Turns in one plane each, and the order they were made in; the first pair answered
turn vum:
-11.6 -3.0 8.3 25.6 -3.0 -5.2 9.2 9.0 15.9 28.7 -13.3 -> -10.3 1.2 3.1 29.9 -1.5 -9.2 13.4 6.5 18.6 20.9 -15.4
-14.8 -7.8 -10.8 -6.5 -17.8 15.8 -16.5 7.0 4.8 -12.4 8.6 -> -6.4 4.1 -21.5 -0.8 -7.9 1.2 -8.8 2.4 8.1 -29.6 2.1
-5.8 3.7 0.8 -7.6 18.3 -8.7 11.5 -1.9 24.0 -10.1 -9.4 -> -0.9 -5.8 13.0 -20.2 16.5 -6.2 3.4 1.0 20.8 3.5 -9.4
-9.0 -14.7 -12.1 -36.1 14.9 17.0 -30.3 9.2 2.1 -0.5 25.4 -> -22.2 -6.6 -27.5 -17.2 13.9 18.9 -20.6 6.6 5.7 -20.4 29.0
turn Tutom:
-0.5 -16.6 17.7 -10.2 -5.1 6.0 -20.8 -14.7 9.4 10.9 -15.7 -> -6.0 -0.7 -12.2 7.6 -7.2 3.0 -14.4 -27.0 6.5 -22.4 -10.7
36.4 12.8 1.1 4.0 8.1 -28.8 22.1 -6.3 11.8 -0.9 -22.7 -> 25.6 -14.8 13.0 -36.0 -5.2 -5.3 -16.1 -9.0 6.2 21.5 -15.4
-14.8 -7.6 11.4 -3.3 -13.8 0.8 6.3 19.7 10.2 -2.2 -6.2 -> -20.0 -6.2 -0.2 -5.4 -18.6 5.3 -0.7 13.3 7.1 -11.6 -1.8
turn vuza:
-10.0 -9.6 40.0 -19.7 11.6 2.3 20.2 18.2 33.6 31.7 -24.2 -> -26.6 -3.9 34.9 16.1 -3.2 21.4 32.7 23.2 12.8 36.0 -3.5
-16.4 1.9 35.0 26.0 17.8 -5.3 40.2 31.1 6.7 31.4 0.8 -> -32.1 0.1 19.1 6.2 28.1 -9.2 36.9 25.2 39.0 2.9 -13.9
5.3 -5.1 11.9 -9.0 9.5 -10.1 0.5 11.0 21.9 1.8 -21.0 -> 1.4 0.5 15.0 23.9 -5.4 4.7 9.8 16.8 -6.4 17.1 -0.8
Then:
Each pair is 2 to 3 turns apart.
-61.4 -21.3 -10.4 8.6 -4.8 35.5 -14.7 7.1 15.7 -2.5 8.1 -> 28.8 -7.4 27.6 -14.7 31.6 -35.4 2.0 10.0 20.1 22.1 -29.8 -> Tutom, vum, vum
0.3 -0.4 7.8 7.5 9.7 -5.2 22.3 13.1 11.9 -7.4 -2.5 -> -12.1 -5.3 -11.6 -6.8 -3.4 9.2 0.3 -1.5 4.4 -22.5 8.3 -> Tutom, Tutom
-30.4 -10.2 26.5 -4.4 5.6 8.5 15.4 13.5 29.3 23.1 -10.6 -> -45.0 -14.9 11.9 -9.6 -0.9 18.8 6.1 4.8 29.5 11.0 -3.5 -> vum, Tutom
6.3 -15.2 25.6 -19.0 10.2 -6.7 -21.5 -0.2 0.2 24.1 1.7 -> 9.8 -11.2 29.6 -13.2 15.2 -12.8 -13.8 3.0 1.7 24.1 -1.8 -> Tutom, Tutom, Tutom
-27.5 6.3 4.4 42.9 -15.0 22.4 37.8 11.4 1.8 -4.1 8.9 -> -33.2 -0.7 -6.3 10.4 1.7 7.6 28.8 5.4 40.3 -32.2 -14.2 -> vuza, vuza, vuza
-23.1 4.7 -30.6 -3.4 -18.8 14.6 -20.8 -15.2 -15.3 -24.1 9.1 -> -40.2 -8.5 11.4 17.0 -11.8 25.7 6.6 19.9 -1.9 18.8 4.6 -> Tutom, Tutom, vum
-0.7 1.2 25.2 -17.8 25.4 -13.4 -2.1 23.2 37.7 8.7 -16.0 -> -12.1 20.5 -19.3 2.9 18.2 -11.3 -0.1 2.2 31.3 -39.9 -5.7 -> Tutom, Tutom
25.0 8.3 16.4 -16.6 20.3 -37.1 2.7 -9.1 17.6 13.7 -20.7 -> 15.6 27.0 4.9 39.9 5.5 -20.7 25.4 -6.8 -13.0 12.9 4.1 -> vuza, vum
-41.0 -16.1 -12.3 -29.2 -1.6 15.3 -17.1 -4.2 24.5 -11.8 -14.9 -> -37.6 11.0 -7.9 40.7 -0.6 12.0 30.5 9.9 3.9 -6.1 -5.0 -> vuza, vuza, Tutom
-9.3 -29.6 15.8 -2.9 -7.5 20.1 6.6 7.5 -1.2 19.2 10.8 -> 7.4 -1.3 -10.1 13.9 8.8 -11.7 29.6 -4.7 11.4 -25.3 -2.8 -> vum, vum
23.1 -0.1 10.3 -5.6 11.0 -20.9 2.6 -10.4 11.7 -2.5 -12.9 -> 5.1 -9.3 22.6 13.1 -8.0 8.4 -0.6 0.3 -12.4 25.3 8.1 -> vuza, Tutom
-38.2 -6.0 -10.0 -2.0 -8.2 14.0 17.9 -2.5 2.6 6.8 -9.3 -> -17.0 -1.9 -24.2 -24.0 -8.3 0.1 -1.0 -22.5 -3.6 -8.8 -11.7 -> vuza, Tutom
31.6 11.9 6.1 30.5 16.0 -31.2 32.3 -6.8 -7.3 -11.5 -16.0 -> -33.4 -8.1 -14.3 41.5 -15.2 28.4 12.3 -7.6 -15.9 -19.1 16.2 -> Tutom, vum, Tutom
-20.8 -32.3 -3.1 -12.0 -24.4 24.3 -11.8 7.0 2.3 24.6 15.3 -> -3.2 -3.5 -37.7 -5.9 0.4 -15.3 7.8 -9.5 29.5 -32.9 -8.1 -> vuza, vum, vum
25.0 9.1 -11.2 9.4 -5.2 -19.3 12.0 9.4 22.2 -2.0 -25.0 -> 2.6 9.7 -22.4 33.8 -21.4 4.8 13.4 7.8 3.4 -4.6 -3.3 -> Tutom, vuza, vum
23.0 0.9 14.9 -3.5 5.9 0.7 -0.7 11.1 -11.3 9.1 -12.5 -> -7.3 2.3 -6.2 -0.7 9.3 8.3 2.3 8.0 13.2 -21.3 -16.4 -> vum, vuza, vum
26.3 17.6 -27.5 59.9 -10.4 -0.8 12.9 -10.4 -23.1 -16.6 24.3 -> -21.3 -24.3 21.5 20.7 15.8 13.7 20.9 33.8 52.7 17.7 -10.1 -> Tutom, vuza, Tutom
15.1 22.5 -28.6 34.8 4.7 -21.0 10.0 -8.4 -16.9 -20.7 7.3 -> -21.1 4.1 -20.3 39.9 -12.1 16.0 -0.9 2.2 -25.0 -0.3 25.8 -> vuza, vum, vuza
9.4 -11.1 -18.1 -3.7 3.2 -8.2 -1.4 -2.7 13.7 -47.8 4.0 -> 4.2 -16.2 -1.6 22.6 -18.1 18.0 -0.8 7.9 -24.1 -11.7 29.7 -> vuza, vum, vum
8.4 -32.9 19.2 -14.4 20.6 -10.8 -5.6 -4.9 35.7 10.7 2.6 -> -4.7 -38.8 24.3 2.6 7.5 10.0 -6.7 1.7 19.3 27.0 18.1 -> vum, vuza
-12.4 -12.7 -5.6 -12.4 -5.7 5.1 -14.7 -5.5 -1.0 0.2 9.5 -> 0.9 0.9 -15.4 -6.4 2.5 -11.9 -5.8 -12.2 4.5 -17.1 1.6 -> vum, vum
